Each named turn below is shown by a few rows before and after it. Which turns, in which order, take the first row of each later pair to the second? The first pair is answered.
turn Vedep:
[-0.61  0.89  1.81 -0.50  1.65 -0.80  1.20  2.08  0.77  0.69 -0.56  0.82
  0.73 -0.67  0.03  0.72 -0.69 -0.06  0.97  0.45 -0.18  0.98  1.18  0.52
  0.87 -0.47  1.99 -0.03  0.79 -1.41 -1.14] => [-0.11  1.11  1.25 -0.33  1.77  0.54  1.14  1.92  0.07  1.03 -1.06  0.62
  1.01 -0.53 -0.08  1.06 -0.01 -0.13  0.78  0.80 -0.03  0.95  0.89  0.40
  0.83 -1.21  2.09 -0.85  0.73 -1.14 -1.63]
[-0.69  0.91  2.29  2.35 -1.19 -2.51  1.24  0.30 -0.02  0.36 -3.63 -0.17
  1.22  0.13 -3.46  3.79 -2.68 -2.19  1.27  1.06  3.42 -1.21  1.60 -0.88
 -3.76 -0.28 -0.59 -0.55  1.42 -0.89 -2.42] => [ 0.12  2.18  1.22 -1.93  0.39 -3.17 -0.70  2.11  2.10  0.88 -4.92 -0.89
 -0.14  1.34 -3.02  1.84 -1.30 -1.43  3.63  0.02  1.15 -0.50  1.71 -0.29
 -3.26 -1.83 -0.33 -2.24  0.99 -1.81 -0.91]
[ 1.76  0.03  1.58 -0.13 -0.25  3.37 -1.45 -1.24 -0.68  0.68  0.96  0.49
 -2.33  1.28  0.77 -1.33  3.32  0.65  1.12 -1.06  1.59 -0.14 -0.93  0.74
  0.95  0.20 -2.12 -0.95 -2.43  1.65  0.37] => [-0.82 -1.45  2.19  2.57 -0.53  0.69  0.13 -1.63 -1.19 -0.13  1.80  2.09
 -0.46  0.49 -0.17  0.05  0.59  1.21 -2.06 -0.72  3.72 -0.54  0.24  0.00
 -0.21  1.50 -3.24  0.23 -1.73  1.47  0.64]
[ 0.41 -2.06  0.96  0.93  1.60  0.74 -0.67 -0.87  0.02 -2.72  1.54  0.38
 -0.46 -2.42 -0.08  1.78 -1.61  1.77 -0.05 -0.59  1.46  0.77  0.17  0.81
  0.93  0.82  1.99  4.88  0.28  2.13 -0.14] => [-0.25 -0.84  0.51 -1.65  2.36 -0.42 -1.75 -0.32  2.45 -3.06  0.60  0.21
 -1.28 -1.55 -0.60 -0.34 -1.98  2.77  1.27 -1.40  0.48  1.27  0.43  1.28
  1.24 -0.16  1.46  3.55  0.10  1.04  1.41]
turn tis:
[ 1.98 -1.76  0.89  3.12 -1.83  3.10 -0.47 -2.67 -5.74  0.94  3.29 -1.11
  0.09  0.83  0.96 -0.18  3.35  0.62 -0.50  2.02 -0.78 -0.76 -2.65 -3.97
  1.26  0.27 -0.43  1.24 -1.86  3.92 -2.07] => [ 2.84 -1.99  0.33  2.95 -2.06  4.12 -1.65 -2.39 -4.16  2.04  3.05 -0.91
 -0.21  0.68  1.36 -0.03  4.52  0.43  1.14  1.38 -1.43 -1.14 -2.71 -3.15
  1.07  0.25  0.17  0.62 -1.05  3.80 -2.18]
[ 2.56  1.66 -3.12 -2.63  1.97 -1.32 -1.95  2.91  1.92  0.82 -2.76 -0.60
 -0.96  2.22 -0.14 -2.63 -0.60  1.36  2.57 -0.68 -2.49  0.20 -0.40  0.65
  1.14 -1.40  0.64 -3.11  0.19 -1.38 -0.15] => [ 2.00  1.67 -0.10 -3.93  0.61 -0.62 -0.98  0.50  4.86  0.30 -3.50  1.19
 -0.55  2.23  0.52 -1.06 -1.33  1.37  2.89 -1.33 -1.66  0.36 -0.11  2.87
  0.79 -2.18  0.32 -0.59 -1.64 -2.83 -1.52]
[ 0.17 -3.12 -2.89  2.02 -1.18 -1.35  1.12  1.22 -0.67 -0.68 -1.22  0.15
  2.15 -2.11 -1.64  0.08 -2.32  2.31 -0.71 -0.20  1.05  0.06 -0.11 -0.44
 -1.89  2.70  1.03 -1.69  3.71  0.62  0.81] => [ 1.54 -3.37 -3.25  1.00 -0.67 -1.22  0.05  1.72  0.75 -0.18 -1.67  0.51
  1.80 -2.23 -1.22  0.47 -1.34  2.33  0.25 -0.69  0.06 -1.13 -0.48 -0.19
 -2.11  2.44  1.93 -2.48  3.68  0.41  1.05]
[ 1.10  0.02 -1.25  2.89  0.00 -0.41  2.95 -0.20  0.26 -0.01 -1.48 -1.12
  2.27 -1.46 -0.88  0.96 -2.55 -0.06  0.29  1.27  0.34 -2.01  0.33 -0.02
 -1.08  0.61  1.51  0.39  2.09 -1.59 -0.95] => [ 1.65 -0.24 -2.12  2.35  0.15 -0.59  3.06 -0.13  0.49  0.48 -1.44 -0.77
  1.53 -1.34 -0.77  0.39 -2.47  0.08  0.57  1.21 -0.25 -2.42  0.89 -0.18
 -1.04  1.05  2.37 -0.41  2.74 -0.91 -1.26]
turn dufu:
[ 1.35 -0.36 -3.36  2.00  1.84 -1.42  0.89  2.07 -0.88 -0.99 -0.56 -1.90
  1.82 -2.04 -0.90 -0.39 -2.79 -0.26  0.27  1.82 -1.97 -2.08 -0.46 -1.37
 -1.82  1.17  1.03 -3.21  3.23 -0.91 -2.81] => [ 1.15 -1.30 -3.40  1.77  1.07 -1.78 -0.63  2.35 -2.20 -0.72  0.48 -1.43
  1.51 -1.37 -0.70 -1.67 -2.31  1.61 -1.05  1.63 -1.38 -1.24 -0.70 -2.53
 -1.64  1.87 -0.41 -3.82  2.92 -0.34 -1.18]
[ 0.49  2.66 -3.96  1.36  0.39 -0.29  3.38  2.92 -2.33 -1.89  0.85 -2.33
  1.93  1.31  0.14 -2.28 -0.04 -3.89 -0.70  2.05 -1.05 -1.12  1.45  0.08
  0.30 -1.31 -1.93 -1.86  3.71 -0.27  0.11] => [ 0.49  2.92 -3.75  1.32  0.29 -0.30  2.88  2.78 -3.28 -1.78  1.75 -2.52
  2.08  1.38  0.36 -2.93  0.32 -2.97 -1.31  2.00 -0.56 -0.94  1.04  0.40
  0.47 -1.19 -2.02 -1.84  3.26  0.33  0.61]
[ 1.16  2.62  0.68 -2.14  2.13  1.95  1.83 -0.48  0.18 -0.56 -1.78 -3.41
 -1.77  0.14  1.88 -0.30  1.17 -2.84  2.24  1.36 -0.63  0.98  0.20  0.92
  0.22 -2.06  1.59  0.99 -1.63  0.10 -2.24] => [-0.69  2.77 -0.61 -3.69  3.04 -1.16  1.44  0.92  2.22 -0.51 -1.98 -2.75
 -1.23  0.72  0.48 -1.88 -1.09 -0.96  1.30 -0.35 -1.24  1.33  1.88  1.39
  0.24 -1.67  0.41 -0.77 -0.18 -1.65 -0.24]
Pairs:
Each pair is 2 to 3 turns apart.
[ 1.91  2.47 -2.36 -1.65  2.87  1.76  0.35  1.29 -0.31 -0.07 -1.04 -3.92
 -1.30  0.03 -0.01 -1.10  2.68 -2.58  1.76  0.64 -3.45  0.49 -0.45  0.40
 -0.17 -1.17  1.89 -1.49  1.41 -0.17 -1.10] => [ 0.80  0.70 -2.04 -3.98  1.16 -0.50 -3.04  0.66  2.37  1.19  0.45 -0.88
 -1.61  0.53 -0.14 -2.68  0.76  1.13  1.16 -1.59 -2.49  0.43  0.33  0.87
  0.54 -0.54 -1.66 -3.11  0.63 -1.46  2.69]  dufu, tis, dufu
[-0.46  3.24  1.13  2.42  1.06  2.99  4.55 -1.38 -1.17 -1.60 -2.31 -1.72
 -0.45 -0.31 -0.10  1.88  2.52 -2.23  0.33  1.61  1.83  1.06 -0.69  0.83
 -0.61 -1.46  1.00  1.53 -0.06  0.31 -3.80] => [-0.18  4.48  0.25 -2.27  2.62  0.98  3.11  0.41  2.14 -1.46 -3.43 -2.51
 -2.23  1.87 -0.48 -0.63  3.12 -1.16  2.22 -0.02 -0.65  1.87  0.34  2.19
  0.14 -2.86  0.61 -0.78 -0.90 -1.34 -1.23]  Vedep, Vedep
[-0.88 -0.10  3.78  0.16 -0.64 -0.95 -1.70 -0.76  1.14  0.69 -0.22  3.02
  0.82 -0.40 -0.19  0.54 -2.35  2.39 -2.58 -1.64  0.75 -0.17  1.20  2.63
 -2.20  0.86 -2.54  1.04 -2.14 -1.68  1.59] => [-0.77  0.36  2.92  2.01 -0.71  0.43 -1.15 -0.69 -3.33  0.39  1.54  0.79
  0.66  0.86 -0.07 -0.59 -0.68  2.37 -4.20 -0.30  1.77  0.17  0.12 -0.07
 -2.19  0.95 -2.35  0.52 -1.49  1.36  1.84]  dufu, tis
[ 1.18 -0.61 -0.52  0.30 -2.05  1.52 -2.44  0.67 -3.04  1.67  2.01 -0.94
 -1.55  0.69 -0.49 -2.06  1.75  2.57 -0.24 -1.24  0.23 -0.87 -0.66 -2.15
  1.97  1.24 -0.10 -1.09  0.72  1.78  1.18] => [ 0.78 -1.36  1.57  3.52 -2.60  2.48  1.19 -1.81 -0.19  0.47  1.01  1.07
  0.33 -1.53 -0.33  1.26  0.73  1.13  0.01 -0.22  1.20 -2.10 -1.08 -0.19
  1.27  1.04  1.15  2.19  0.70  0.70 -2.48]  tis, Vedep, dufu
[-0.84 -1.08 -0.84 -1.20  1.20 -2.38 -3.78  1.40 -0.78 -1.49 -0.15 -3.95
 -1.84  1.18  2.21 -0.89  3.22  0.86  0.86 -2.06 -0.62  1.32 -2.22 -0.36
 -0.22  0.08  3.24 -1.09  1.14 -0.71 -0.84] => [-3.27 -2.12  1.17 -0.53  0.18 -4.84 -2.61  0.26  1.35 -1.99  0.02 -0.74
 -0.40  0.35  1.67  0.59 -1.01  1.93 -0.63 -3.04  1.42  1.51 -1.10  1.12
 -1.26  0.96  1.64  0.81  1.33 -2.85 -0.84]  tis, Vedep, Vedep
[ 0.25 -0.93  0.56  4.56 -1.94  1.96 -0.24 -1.02 -3.66  1.04  3.11 -0.80
  1.39 -1.24  0.20  0.33  1.08  0.47 -2.05  1.89  3.38  0.04 -2.24 -1.46
 -0.48  1.19 -1.44  1.22 -0.21  2.07  0.20] => [ 1.88  0.38 -2.38 -1.61  0.15  1.19 -4.16  1.97 -0.08  1.98  0.76 -3.15
 -0.56  0.60  0.07 -3.72  2.26  1.94  1.23  0.15 -0.36  0.77 -1.56 -0.78
  0.29 -0.14 -1.13 -2.66 -0.08  0.84  3.01]  tis, Vedep, Vedep
[ 3.14 -0.26 -0.76  1.41 -0.61  1.89 -1.55  1.31 -2.63  0.91  0.83 -1.21
 -0.23 -0.02  0.66 -0.06  2.97 -0.53  1.08  0.15 -0.98  0.18 -0.96 -1.61
  0.54  0.14  0.57 -1.88  0.09  2.02 -0.14] => [ 1.73 -1.35  2.53  0.46 -1.87  3.18 -1.12 -1.43  0.86  1.21  0.35  1.74
  0.15 -0.18  1.11  1.80  1.84  0.06  1.53 -0.29  0.30  0.43 -0.57  1.77
  0.37 -0.73 -0.22  1.15 -1.85  0.31 -1.48]  tis, tis
[ 3.54 -2.19 -2.42  0.89 -0.70 -1.14 -0.26 -1.14  3.23  2.52 -1.99  1.21
  0.34 -3.86 -2.13  0.43 -0.23  1.63  0.48 -2.80 -1.09 -1.50 -0.44 -1.21
 -0.25  2.83  1.31 -2.29  1.97 -0.18 -1.09] => [ 4.10 -1.90 -1.77  2.16 -1.45  0.73 -0.15 -1.73  2.46  2.28 -1.36  0.83
 -0.02 -4.03 -1.52  1.40  0.94  0.61  0.89 -1.99 -1.06 -1.69 -1.12 -1.49
 -0.39  2.38  1.66 -1.86  1.55  0.14 -2.29]  dufu, dufu, dufu
[-0.12  1.39 -2.21 -1.05  1.39 -1.43 -0.39  2.33 -1.71  0.46 -0.94 -2.22
 -0.40  1.33 -0.91 -1.99 -0.51  0.39 -0.33  0.26 -1.46 -0.08 -0.16 -1.21
  0.71  0.26 -0.47 -2.76  0.97  0.17  1.84] => [ 0.83  1.33 -1.74  2.24  1.50  0.66  1.67  1.16 -1.98 -0.06 -1.28 -2.59
  0.31  0.08 -0.98  0.13  0.27 -1.52  0.44  1.75 -1.39 -1.17 -0.97 -1.36
 -0.42  0.15  1.53 -1.25  1.44  0.82 -1.34]  Vedep, dufu
[ 2.05 -1.37 -2.35  5.20 -0.04  2.01 -0.73 -1.84 -3.37 -0.68  0.35 -0.94
  1.26 -2.68 -1.72 -1.08 -1.06 -3.49  0.48  1.11 -0.89 -1.02  0.08 -0.52
 -2.29  1.60  2.44 -0.95  1.10 -2.49 -0.47] => [ 2.98 -0.24 -3.45  0.55  1.59  1.98 -2.88 -0.28 -1.23 -0.15 -0.72 -1.72
 -0.19 -1.63 -1.97 -3.40 -0.19 -3.07  2.77  0.27 -3.25 -0.08  0.12  0.72
 -1.37 -0.46  2.75 -3.02  0.11 -3.12  0.94]  Vedep, Vedep
[ 1.28 -0.70 -3.42 -0.15  1.59  0.27 -2.70  1.37 -0.71  2.17 -0.39 -0.27
 -0.54  0.14 -0.13 -1.73  1.63  2.37  1.11  0.68 -2.48 -0.33  0.49 -1.96
  0.83 -0.03 -0.75 -2.28  0.98  1.73  2.84] => [ 2.44  0.99 -2.33  0.80  2.27  2.62 -0.41  0.49  0.69  1.48 -2.42 -0.36
 -0.24 -1.13  1.19  0.10  2.66 -0.73  3.39  2.43 -2.50 -0.99 -0.20 -0.62
  0.36 -1.11  1.80 -0.31  1.26  0.92 -1.28]  dufu, dufu
[ 0.41 -0.05 -0.37 -2.18 -0.10 -0.46 -2.19  0.59  0.96  0.77 -2.18 -0.30
 -1.17 -0.30  1.49 -1.17 -2.03  1.03  2.79 -0.27  0.74 -0.22 -0.10  0.33
 -0.11 -0.14  1.52 -0.15  1.54 -1.87  0.09] => [-0.25 -0.90  1.64  0.85 -1.42  0.15 -0.48 -0.90  0.35 -0.06 -0.88  1.18
  0.26 -1.50  1.57  0.62 -2.72  0.70  0.11  0.38  2.77 -0.60 -0.08  0.44
 -0.97  0.58  1.18  2.16  1.27 -1.23 -1.54]  tis, Vedep, Vedep
[-0.46  2.22 -1.53 -3.13  4.29 -0.05 -0.71  0.18  2.19  2.09 -1.59 -0.92
 -1.05  2.18  0.43 -2.08 -2.37  0.65  3.61  0.40 -2.44  0.48 -2.60  0.22
 -2.47 -1.95 -0.74 -1.21 -0.58 -0.40  2.37] => [ 1.32  2.72 -0.46 -2.11  3.30  3.66  0.46 -0.78  0.25  2.40 -1.96 -1.03
 -1.63  1.33  2.37 -0.24  0.16 -1.53  4.11  1.71 -2.12 -0.02 -4.04 -0.05
 -2.15 -2.50  0.25  0.52 -1.39  1.21 -0.52]  dufu, dufu, dufu
[-3.51  0.65 -0.26 -0.02  0.76 -4.25  3.80  0.66  1.38 -1.30 -0.14 -0.82
  2.90  0.56 -0.73  0.55 -4.29 -2.42 -1.49  0.54  1.22  0.80  1.32  0.54
 -1.05  0.54  0.70  0.99  1.90 -1.89 -1.00] => [ 0.84  1.74 -3.08 -2.10  1.41 -1.07  1.48  2.47  0.42  0.39 -1.28 -4.05
  0.98  0.99 -0.10 -1.44  0.33 -3.02  2.70  1.08 -1.96  0.50  0.25 -1.17
 -0.16 -0.82  3.14 -3.52  2.28 -0.39 -0.85]  tis, Vedep
[ 1.53  0.76 -2.96  1.51  0.06  1.36  0.39  0.57 -0.05  0.67 -0.26 -1.25
 -0.38 -0.54 -1.04  1.67  0.54 -2.14  1.92  0.76 -0.57 -2.44 -1.08 -1.71
  0.23  0.33  1.78 -2.97  0.66  0.32 -3.67] => [-1.52 -1.47 -1.22  0.95 -1.93 -2.36 -0.33 -0.48  1.14  0.21  1.02  2.39
  0.84 -0.26 -1.34  1.38 -3.56  1.00 -1.81 -1.51  1.20 -1.44  0.43 -1.12
 -0.48  1.71 -1.89 -1.34  0.63 -0.93 -0.78]  tis, Vedep, dufu
[-1.04 -0.19 -1.54 -1.76  1.00 -3.32 -0.12  0.12  1.49  0.35 -0.75  0.75
 -0.13  1.03 -0.64 -0.43 -2.32  0.16  0.76 -0.83 -0.92  0.11  1.19  0.85
 -0.97  0.00 -0.54 -0.40  0.26 -1.91  3.06] => [ 0.04 -1.06 -2.31  2.81  0.24 -0.85  1.60 -0.65 -2.04  0.72  0.61  0.09
  0.88 -0.87 -0.77  1.21 -0.97 -1.23 -0.52  1.62  0.13 -1.23  0.09 -1.57
 -1.40  0.73  0.57  0.19  1.77  0.65  0.35]  Vedep, Vedep, tis
[ 0.82  0.42 -2.25  0.87 -0.77 -0.37 -1.84  2.58 -3.35  0.66  0.12 -2.00
 -0.79  2.10 -0.18 -2.21  1.44  0.03 -0.62 -0.55  0.33  0.06 -0.42 -2.47
 -0.07  0.40 -0.68 -2.67  0.46  2.54  2.09] => [ 2.04 -1.07 -2.98  0.87 -1.29  0.75 -2.13  2.19 -1.62  2.11  0.06 -0.87
 -0.84  0.49 -0.08 -1.23  1.72 -0.32  1.25 -1.06 -0.34 -1.05 -0.47 -1.81
 -0.39  0.69  0.29 -4.23  1.09  2.37  1.11]  Vedep, tis
